[  0.8   4.0 -42.9  10.0  13.8  29.8 -10.3 -42.9   2.8 -42.9 -31.0  14.3
   0.8 -47.5 -44.5  21.3  20.0 -14.5  41.7 -54.4   2.2]  ripa
[ 70.3 -26.2   7.7   2.6  -3.5  24.8  27.0   0.6   5.9  -1.4  24.2   2.8
  66.8  -3.0  43.1  30.8  -8.2  31.4  44.5  31.5   3.8]  golur
[ 87.7   3.6  -4.2   3.3 -34.4 -53.3 -11.7 -12.9  -2.2   3.2   8.1 -29.4
  35.3   0.8   7.1 -32.2 -26.2  -9.6 -20.8  -1.3  -2.9]  zus
which: [ 70.3 -26.2   7.7   2.6  -3.5  24.8  27.0   0.6   5.9  -1.4  24.2   2.8
  66.8  -3.0  43.1  30.8  -8.2  31.4  44.5  31.5   3.8]
golur
which: [  0.8   4.0 -42.9  10.0  13.8  29.8 -10.3 -42.9   2.8 -42.9 -31.0  14.3
   0.8 -47.5 -44.5  21.3  20.0 -14.5  41.7 -54.4   2.2]
ripa

[-26.0  30.7 -13.5  -1.6  16.1 -26.3  20.2 -10.0] : fopub
[17.5 14.2 33.0 -5.2 30.9  7.1 19.2  5.1] : mup
[ -5.2   2.4 -47.7   5.8   8.1  14.0  24.0 -93.2] : kig
[-15.8  25.3 -34.7   2.5  -5.8  -5.8  25.7 -59.8] : lami
[ -6.7  19.0 -16.3  -1.1 -11.7 -10.2   3.0  22.6] : kul
[-23.5  27.5   2.6  -0.5  12.4 -11.7  -1.5  -6.2] : Bobu
[ 12.7  16.8   3.6   9.8   1.7  51.5 -32.6 -49.1] : fuli
dup lami: 
[-5.8]
len: [ -5.2   2.4 -47.7   5.8   8.1]
5
len: [-26.0  30.7 -13.5  -1.6  16.1 -26.3  20.2 -10.0]
8

[15.4  0.4 32.9 -4.0] : fure
[ 4.4  3.9 -9.4 -6.3] : Kez
[-17.7 -11.2 -11.2  14.5] : Petov
[-22.5   0.4  32.9  -4.0] : Nav
[-17.7  34.8  84.0 -18.4] : Ruz
[ 17.8   0.9  -1.3 -17.9] : monon
[ 2.7  3.9 -8.0 22.6] : Seref
present: [-17.9  -1.3   0.9]
no
len: [-17.7 -11.2 -11.2]
3
which: [-22.5   0.4  32.9  -4.0]
Nav
which: [15.4  0.4 32.9]
fure
which: [-22.5   0.4]
Nav
dup Petov: 
[-11.2]
len: [17.8  0.9 -1.3]
3

[-42.2 -21.8  28.2  77.2   1.2  35.8] -> Zipop
[-48.2 -22.2 -45.3 -29.1  -0.2 -47.5] -> Lesub
[-35.0 -41.9 -83.5 -41.7  -0.5  -0.7] -> medu
[-21.8 -42.2  28.2  90.1   3.8  26.4] -> tepa
[-10.6  47.7  -7.0 -26.8  16.5  48.2] -> Fovof
[-42.6  -2.4 -55.6 -18.0   2.6  24.0] -> Bug
[-21.8 -42.2  28.2  90.1   0.4 -30.4] -> voluv
[-24.5 -29.2 -16.3  -0.4  -6.3  44.5] -> Fubi
[-13.5 -89.9   3.2  63.4  -7.6   0.1] -> kimum
[-21.8 -42.2  28.2  90.1   3.8  91.4] -> tuzi
[-32.3   4.2 -65.4 -45.8  -4.2  -5.1] -> Faz
[-10.6  47.7  90.1   0.4  28.2   0.7] -> Banu
which: [-10.6  47.7  90.1   0.4  28.2   0.7]
Banu
which: [-32.3   4.2 -65.4 -45.8  -4.2]
Faz
which: [  4.2 -65.4]
Faz
present: [ 0.7 28.2  0.4]
no
which: [-48.2 -22.2 -45.3 -29.1  -0.2]
Lesub
which: [28.2 90.1  0.4]
voluv
which: [-21.8 -42.2  28.2  90.1   3.8  26.4]
tepa

[ 17.5  10.8 -51.1 -22.2   4.8  -9.4  -9.4  -5.6  -9.8   6.6] = zefe
[-25.5  17.5  10.8 -51.1 -22.2   4.9  -9.4  -5.6  -4.3   7.8] = gobiv
[-25.5  17.5  10.8  18.3 -22.2   4.9  -9.4  -5.6  -4.3   7.8] = Zomol
which: [ 17.5  10.8 -51.1 -22.2   4.9  -9.4]
gobiv
present: [ -9.4  -9.4   4.8 -22.2 -51.1]
no
present: [17.6 10.8]
no

[ 13.0 -92.1 -21.8  11.3] -> bez
[-22.0  11.3 -26.3   4.9] -> dube
[-33.8 -92.1  47.8 -24.2] -> gekev
[  9.3 -92.1 -15.5  -1.5] -> masaf
[  5.9 -92.1   8.5  -5.2] -> Dulu
[  8.9 -92.1 -21.0 -12.3] -> mufo
[  8.2 -92.1  -5.2   8.5] -> fuva
which: [-5.2  8.5]
fuva
which: [-21.8  11.3]
bez

[  0.5  -6.1   3.0 -22.6 -12.6  10.5  -1.3 -15.0   4.2  -3.2 -10.4   6.9] -> pago
[ 13.9  27.1 -30.4 -35.3 -22.9  32.0  34.5   9.1 -19.1   6.2  33.8 -36.7] -> medo
[ 6.1  5.7  0.8 -8.6 -6.2  3.0  4.2  2.1  0.0  0.7  1.6  3.6] -> sovep
[-40.3 -31.8   1.6  83.9  45.5 -12.2 -28.6  18.5   1.1   9.5  -4.3 -11.2] -> pov
[-47.1 -25.1 -18.0  60.3  21.2 -10.4 -15.0   4.2  -1.3  10.5  -3.2 -25.1] -> vufin
[ -2.1   3.9  -9.1   2.3  -6.0   6.0  -1.2  -1.3   3.1  -7.6   4.9 -11.1] -> bes
[-2.1  3.9 -7.6 -6.0 -9.1  3.1  6.0 -1.3 -1.2  2.3  2.0 -4.7] -> refoz
[ 31.9  48.6  23.2  10.9 -15.8  13.2  21.5  21.8  54.6 -27.9   4.2  57.0] -> moke
[-11.0 -15.8  -5.7 -13.0  -4.8  -8.4  -7.0 -13.8 -15.2   9.4  -8.8 -10.5] -> Sota
[-27.7 -33.5  25.2  69.4  39.0 -26.4 -38.3   8.0  14.0   1.6 -25.2  23.3] -> fabap
len: [ 13.9  27.1 -30.4 -35.3 -22.9  32.0  34.5   9.1]
8
present: [-8.6  0.8  5.7  6.1]
no
which: [-10.4 -15.0   4.2  -1.3  10.5  -3.2]
vufin
which: [-7.6 -6.0 -9.1  3.1  6.0 -1.3 -1.2  2.3]
refoz
which: [-7.6 -6.0 -9.1  3.1  6.0 -1.3]
refoz
dup vufin: 
[-25.1]

[ -3.0   2.9 -18.1  -3.0   8.1  -0.9  16.4] : petot
[  6.3 -27.1 -47.5  39.7 -40.4 -59.9  -3.4] : pozav
[  5.5  11.5  43.4  12.7 -31.9  26.6  26.8] : Fepe
[13.3 -4.6 -8.7 -4.7 21.4  3.5  3.8] : zemi
[ -8.8 -20.0 -23.7 -12.3  35.3 -17.5 -12.8] : vok
[  7.0 -16.6   5.3  10.1   0.8   9.0 -22.0] : domi
[10.0 -4.3 -6.8 -1.5  1.3 -1.4 -1.8] : vuve
[ -3.1  13.0  12.2 -10.4 -16.1  -8.9   5.0] : Kave
[  8.6   2.5 -11.0  12.9   8.0 -13.0   9.5] : dab
[ -1.3  37.8 -28.3 -19.2  39.4  43.4  88.7] : fuzi
[  1.3  21.4  39.7 -59.9 -47.5 -40.4  20.4] : rane
[ 13.6   8.6 -31.3 -52.4  16.0 -26.3 -19.4] : met
len: [ 13.6   8.6 -31.3 -52.4]
4
len: [ -3.1  13.0  12.2 -10.4 -16.1  -8.9   5.0]
7
which: [ 39.7 -59.9 -47.5 -40.4]
rane
len: [-3.0]
1
len: [ 1.3 21.4]
2

[ -5.2 -22.1 -16.4   1.7   6.9 -17.3  -8.1   1.9   4.5  21.8 -18.6  -3.0
  -9.5  -2.2  -1.0 -10.5  17.2 -17.0   5.6 -10.7   3.3 -13.0  -3.9   1.3
  -5.4  14.8  26.9   4.0 -13.0   6.2 -15.8  21.4 -15.7 -13.8  16.8   2.6
 -15.6 -14.5] : nosif
[ -3.7 -15.3  -7.3   1.5   1.5 -10.2  -4.1   2.2   2.0  11.9 -10.9  -1.7
  -4.2  -2.0  -2.2  -7.3  11.4 -11.0   4.2  -6.3   2.9  -9.0  -2.3   4.1
  -2.2   8.1  66.2   4.3  -8.2   1.8 -10.2  13.4  -9.7  -7.6   8.6  -0.2
  -9.8  -4.3] : Vudu
[  4.5  23.7  -3.8  -1.1   7.8   6.1   2.2  11.9 -10.9   2.2   2.0  -7.4
  -0.2  22.2   9.5   5.0 -12.5   8.5 -44.9   0.5  -6.1   7.8   1.2   2.0
   0.8  -2.9  -2.5 -12.7   3.8   8.0   9.2 -11.5  41.6   3.7  -2.5   7.1
  10.1   3.1] : Muno
[ -8.9 -35.7 -19.5   3.3   5.2 -24.5  -9.9  13.4   5.0  29.2 -26.9  -4.3
 -11.6  -4.0  -5.3   9.5  26.2   9.5   8.2 -16.4   6.9 -19.2 -11.3  12.1
  -7.1   9.5  13.0   9.5 -19.0   5.2 -24.1  33.0 -22.4 -17.7  21.4   0.1
 -23.9 -20.3] : Tozen
[ 10.7  30.6  -7.7  -3.3  20.0  14.8   4.7  -9.3   3.8 -10.7  18.8 -15.5
  -1.4   6.6  20.9  12.3 -28.9  20.8 -10.9  13.7 -14.9  17.1   3.8   4.4
   2.2  -6.5  -7.0 -29.7   9.2  17.2  22.6 -28.4  15.1   8.6  -5.0  16.0
  24.1 -25.0] : vage
[ -8.8 -23.4   3.3   2.0 -14.0 -11.7  -3.7   6.7  -1.7  -3.9 -15.7  10.8
   0.3  -4.2 -14.5 -10.2  21.9 -16.2   8.6 -10.7  11.1 -13.9  -2.6  -2.9
  -2.6   6.5   6.2  21.1  73.1 -40.3 -18.1  21.9  -8.6  -7.0   5.4 -11.3
  92.0  -7.7] : fepef
present: [-7.0 -6.5  2.2  4.4  3.8]
no
len: [ -8.8 -23.4   3.3   2.0 -14.0 -11.7  -3.7   6.7  -1.7  -3.9 -15.7  10.8
   0.3  -4.2 -14.5 -10.2  21.9 -16.2   8.6 -10.7  11.1 -13.9  -2.6  -2.9
  -2.6   6.5   6.2  21.1  73.1 -40.3 -18.1  21.9]
32
present: [  1.7 -16.4]
no
dup vage: 
[3.8]
present: [  3.8 -10.7  18.8]
yes
dup nosif: 
[-13.0]
which: [  2.2   2.0  11.9 -10.9]
Vudu

[-42.8   9.4  10.9   2.7 -10.5  -4.9  15.3  33.4  23.9 -36.1] -> Razop
[  1.8 -66.3  -0.6   8.2   1.1   9.8 -13.5  26.6 -24.1 -26.7] -> liv
[ 28.2 -45.7 -42.5  -6.9  21.5  27.8 -10.1  14.0 -48.6 -26.0] -> vir
[ 36.6  23.9 -17.0 -92.5 -26.8 -10.5   3.3   0.9 -12.0  39.6] -> kosa
[-19.8  53.9   3.4 -33.1 -44.3 -52.5 -17.3 -26.6  46.2 -19.8] -> bano
[ -3.1   6.9   3.6 -11.7   3.8 -52.5   3.6   3.6   3.6  -3.4] -> rog
[ 26.6 -38.7   9.0  20.0 -16.6 -12.1 -69.7  -3.0 -26.7 -18.5] -> Disu
[ 28.2 -45.7 -10.4  -6.9  21.5  27.8 -10.4  14.0 -48.6 -10.4] -> mip
[  1.8 -66.3  -0.6   9.1   1.1   9.8 -13.5  26.6 -24.1 -26.7] -> Volu
dup rog: 
[3.6]
which: [-17.0 -92.5 -26.8 -10.5   3.3   0.9]
kosa
present: [-26.8 -10.5]
yes
dup bano: 
[-19.8]
present: [-10.1  14.0]
yes
dup mip: 
[-10.4]
len: [  1.8 -66.3  -0.6   8.2]
4

[  4.9  12.9  -8.4   3.1 -11.4 -18.8   5.9  -2.1   8.8  -6.8  -1.4   8.1
 -15.9 -10.5]  kamob
[  6.0  14.2 -14.2  -1.5  18.7  -4.2 -22.9 -14.8  -7.8  21.4  17.5   5.5
  -3.1   0.4]  Tika
[  8.0  61.4 -71.3  -4.2 -49.5 -69.3  -1.2 -40.8  38.9 -51.5  29.2  27.5
 -77.4 -39.4]  zez
[ -4.5  11.7  20.5 -12.0 -15.5  14.3  25.3   5.9 -10.0 -18.0 -16.1 -32.0
   3.7  11.7]  zevi
[ -4.5 -25.1  10.5 -12.0 -15.5  14.3  25.3   5.9 -10.0 -18.0 -16.1 -32.0
   3.7  11.7]  kobi
[-22.8 -31.7  24.8   6.1  -5.5  53.7  27.3  17.2  22.3 -44.1  -8.5 -17.1
  40.7  12.2]  valid
[ -7.2 -13.5   0.1  -6.6   1.6   1.3  -6.6  -4.2 -12.9   0.9 -10.4 -12.1
   2.5  -3.2]  tupe
[  8.0  61.4 -71.3  -4.2 -49.5 -69.3  -1.2 -40.8  38.9 -51.5  29.2  27.5
 -77.4  13.8]  Zeliv
present: [-40.8  38.9 -51.5]
yes
len: [  6.0  14.2 -14.2  -1.5  18.7  -4.2 -22.9 -14.8  -7.8]
9
dup tupe: 
[-6.6]
present: [ 24.8 -31.7 -22.8]
no
present: [-49.5 -69.3]
yes
dup zevi: 
[11.7]

[ -7.9 -11.0   1.6  -7.9 -11.0] : Lare
[-80.2  52.7 -36.6  16.2 -77.4] : meva
[ 47.1  17.0  42.1   1.5 -65.1] : tirat
[-41.5  42.4 -61.0  30.3  46.8] : gile
[-28.6  40.1 -77.4 -56.7  72.2] : gike
which: [-80.2  52.7 -36.6  16.2 -77.4]
meva
which: [ 1.6 -7.9]
Lare
which: [ -7.9 -11.0   1.6  -7.9 -11.0]
Lare
which: [-28.6  40.1 -77.4 -56.7  72.2]
gike
len: [47.1 17.0]
2

